Each path below is one point turned by a fixed rotation once a step. After each direction that follows a path, write how fast that rotation turns it, in deg/step (0 if it stays still).
Each turn is a multiple of 5 degrees from 10 to 175, or 0.
Each row of a path follows its step; steps can be skipped.
path 1
step 0: [  7  -1  -3   2 -17  -1   9  -5   8  16  22  10   2   6  14   8   9  -1
  -9  12 -16   4  -8  -6 -14   2  12  10  -5   5   0 -11  18  -6   9  13
 -18   5]
step 1: [ -1   3   1   2 -20 -13   8   9 -12   1  -6  14   4  17 -11  20   2   1
  -3  11  -1  -3  23  -9   2   2   7 -11  10  -8  -1   7  10 -18   9   4
  -3  18]
step 2: [ -5  -2   9  -6  -5  -3  13  -3   6  14 -13   2   7  -6   1   7   6  -6
  12 -12  -8   1  16 -20 -24  11  -1  -4  -6   7  -5 -10   9  -4   9  15
 -19  -6]
step 3: [-13   7  -1  12  -1  -2   8  -3   0  15 -13  24  10 -10 -11   5  16  -3
  -7   0  -6  -6   2   0  11  -7  13   7  -5   9  -3  -6  21 -14  11  -6
  -2  13]
step 4: [ -1   3   6  -5  -3  -1  21   8  -6  13 -22  -1  -3   2  -5  -3   6  -7
   6 -14 -10   5  -5  -8  -1  15  23 -14  18   3  13  -4  -1 -14  -9  10
   6   6]
step 5: [-10   3   3  -6   2  -1   7  -9  -8   7 -10  -7  23  -2   2  -9  13   5
 -24 -19  -1 -20   6   6 -10  -8   8  -9  -2  19   4  -8   7   7   6   9
  -1   9]
step 6: [  2   6  -8   3 -12  17  12  -4  -4  15   4  -4   6  -5   8   3  -1   2
  -9 -17 -12  11  -2  -9   7 -13   8  -2  21   4  11 -16  -1  -9  -3 -20
  -6  15]
step 7: [  2  -1 -18 -17   4 -10   7   5  -9   0  -1   2  -8   9   3  -2  -3   9
 -23 -14  -6   6 -12 -12  -9   3   9 -25   1  10   2   7   7   3  10   6
  -7  19]
step 8: [ 11   2  -2   1 -19   8  12 -13 -10   1   0   2   2   6  -3  16   0  -4
  -9 -10 -15   0  14  -3 -10 -17   3 -22 -10  -2  -3 -18   5  19   8  -9
   3  -7]
step 9: [ 13   4  -5   8  -3  13   6   7   0 -11   3  11 -15   5   4   6  12  10
 -14  -4 -17   5  -4 -15  -3  11   3   4  -5  -3   8 -18   6  -8  25   2
 -16  11]
Speeds:
[ 4  5 -2 -3  2 -2  0  0 -4  5  3 -1 -7  3  5  4 -3 -1 -5  6  2 -5  0 -3
  2 -1  1 -2 -2 -2  1 -3 -5  5 -1 -3 -7 -2] => 40
[ 4 -3 -4  4  2  2  5  0  1  2 -3 -4  6 -3 -1 -2 -2  1 -1  1 -4 -4  1 -2
  1 -9 -4  4 -3 -2  3  0  4  4  0  5 -3 -8] => 125
[ 2  2  3 -1  2  1 -1  5  4 -5 -2  0  5 -3 -2  4  3  2  0 -2  3  0  8 -1
 -6 -1  0  4  1  4  1 -5 -8  4  3 -3 -1  0] => 110
path 2
step 0: [ 15   5 -16   3  -2 -19 -10 -17   3 -19  -4 -12  -3  -7  17  -4   4   0
   7   5 -10   6 -12  21 -11 -15   6  -1  -4  -1   9   0   0   4   6  -5
 -23  -8]
step 1: [ 10   3  16   9  15   0 -14   0  -3   4  22  -1  -3  -3 -13  -7  28  -9
 -15  -1   9   6   1  19  10   9   8  16  -4  12   6   0  -9  -2   0  -1
 -13   2]
step 2: [  4   4   5   2   7   1   9  -2  12  14   8  23   1  -4   9   1   6  12
 -19  -2  -6 -18 -16  -8  12  15 -20   3  13 -10  11   2  -1   3 -16 -10
   9  -5]
step 3: [ 17 -13  -8  16  -3   6   6  17  -1 -14   0   6   2   4  -3  -3 -19  -3
  -7   3 -18  -7 -12  -9  -8  -6 -12 -16   5   7  -3  17  15 -15   3   9
 -14  -5]
step 4: [ -9 -11   2   7   6  -4  -7  20 -13  11  11  -7  -5   4 -20  17  -8  19
   9  12  14   3  -1  17  -7 -17   5 -13   1  16   3   3  -4   5  -1  -5
   0  -3]
step 5: [-20  20 -13   2   2  -9 -18   4  -3  22 -10  -1  -1  -7  15  15   2  15
  -6   5  -3   7  10  -8  18  -4  -3   6   9  -2  -1 -13   6 -10   2   7
  -2  11]
step 6: [  5  17   6  -2 -18  -2   9   6  27  -9 -10 -16  10 -19   4   9 -10   1
 -10   6 -15   4   2   2  -8   8  -4  19 -19  12  -3  -4   3  -5   3   0
  -5  -5]
step 7: [ 17  11  22  -4  13   3   1   1  -6 -15   0 -10   8 -15  -7   3   5  -1
   2   4  11 -16  -8  15   2  -1  10  -4  -7  -1 -19  11   5  19  -5  10
  12  16]
step 8: [ -1  -1  -9  -7  10   0  -2  -1  -6  13 -19  17  -1  -3 -15   0  14  -5
  -7  -7  -9 -20   4  -9   3   6  22 -11  16   1 -16 -10   1  11 -15  -4
  -7  -8]
step 9: [ -2  -7 -14 -19   6 -26 -10  13   7 -19  -7   7 -19   0   4  -3  -8  -4
   3  -2  -8  -1 -17  -3 -16  -4   6  12   3  -8   9   0   3 -15  -4  -7
  -9 -12]
Speeds:
[-7  2 -1  0 -1 -1  5 -1  5  2  2  1  0  2 -1  0 -4  0  0  2 -1 -4 -2  5
 -4  2 -1 -1 -3  6  0 -4 -8  6 -1 -7  2 -6] => 160
[-1 -2 -2  3  4  0 -3  5  2  2 -1  5 -5  0 -3  1 -4 -4  0 -5  7 -2 -4 -9
 -3  0  0 -4 -2 -2 -2  6 -1  1 -2  1  1 -6] => 65
[ 2 -2 -2  0 -4 -2  2  0  6 -1 -2 -7 -7 -3  3 -7 -4 -1 -2 -2  0 -4 -2 -2
  3 -1 -2 -5 -2  0  1 -4  7 -6 -1 -6  0  0] => 115
[ 4 -1  1  3  3 -2  2  1 -4 -5 -1 -2 -1 -4 -5  1 -3 -6  5  1  3  6  0  5
 -1  1 -2  1 -1  4  1  1 -5 -6 -8 -3  4  4] => 120
[ 2 -3 -2 -6  2  5  2  2 -1  1  7  9 -6  4 -2 -2  0  4  3  3 -5 -4  0  0
 -3  2  0  1 -1  0 -2  1  1 -6 -3 -2 -3  5] => 55
path 3
step 0: [  1  -2  19  -8  -6   5  14   9 -16 -15   2 -11   1  -6  -9   9  11 -17
   6   3  -2  -1  -7  -5 -10  -7  -8 -18  23   7  -6  -3   7   6   9  -6
   0   1]
step 1: [  8  -4   3 -11  -7  -8   4  -3  -1  -9 -12 -13 -10   8  -9   6   5   6
   2  -2  15 -12 -10 -17  15  -9  -9 -16 -14   2 -13   3 -13 -10  14   0
  -6  13]
step 2: [ 10 -16  -1  -6 -24  10   8  -7   0   1 -19  -1  -2  -1  -2  13   2  -3
  10  -6   0  -9   0  18   6 -14 -10   8   0   8 -11  -3  -5 -14 -10   1
  19  -5]
step 3: [ -8 -16  11 -17 -12   3   1   6  -4   8 -16  -9   1 -12 -16   7  -6   2
   9   6 -12   2   6  -2  -9   0   6 -17   1  -8  -1   5  -8  -2   8 -12
   4 -24]
step 4: [  7  -3  14  -1 -29  -2  -3  -3 -14   1   5  -6  -6   2  -5  17  -6   1
   6  21   2   0   4  -6   4   1   3 -20   4 -13   0  -2  -1   6   2  -3
   4  23]
step 5: [ 10 -11   5   8 -11 -10  -5   0  -3  12 -16   3   2   8 -17  11   8   2
  -6   1 -10   1 -17   0   3   8 -17   4  -7 -10  -9  -1   8 -21  13   1
   4  11]
step 6: [ 12  -4   1  -4  -6   9  14  16 -10  -5 -28  -5 -18 -23 -12  -6  -1  -7
  -2   6  -9   5  -6  12  -6  -2  -3   3  -1   0   0   3  10   2  -3 -12
  12   5]
step 7: [-10   0   8 -12  -2  15   5   0 -13   1 -25 -13 -21  14  -4   6   3   8
   1   4  10   1   3  -3 -16  11  -5 -17  -5 -12   8  -8  -9   3   7   5
  -3   4]
step 8: [ 25   0   0  -7 -12  25   3  -3   5  15  -8  -6  18   3   3  11   0  -5
   4   2   4   3  -7   1  -1   2 -10 -12   5  -8 -10 -17   3  -4   4   6
   2  15]
step 9: [  3 -20  20  -5  -2  -7  17   5  16  13 -12   1  -7 -24  -9   2   2  -9
   3  -5  -1   6 -13  -8   3   7  -5   0   5  -3   0  -9  -3  -7  11  13
  -2   0]
Speeds:
[-3 -1  3  1  0  4 -1  2 -6 -2  5 -6  7  2 -1 -1  0  4  6  3  3 -3  0  2
 -5  0  1  2 -2  0  3 -3 -1  8  7 -3 -2  1] => 100
[-1  3  0  6  1  2  0  2 -5 -4 -1 -1 -2  3  0  2 -4  2 -5  0 -8  6 -3  1
 -5  4  3  1 -3 -2  1 -2  5 -5 -2 -5 -1  6] => 45
[ 2 -4  4 -4  0 -3  3 -1 -1 -3 -2  0  6  2  1 -1 -2  1 -3  4  4  1  4 -7
 -3  8 -3  2 -4  5 -3  0  4  2 -6  0  6 -1] => 0
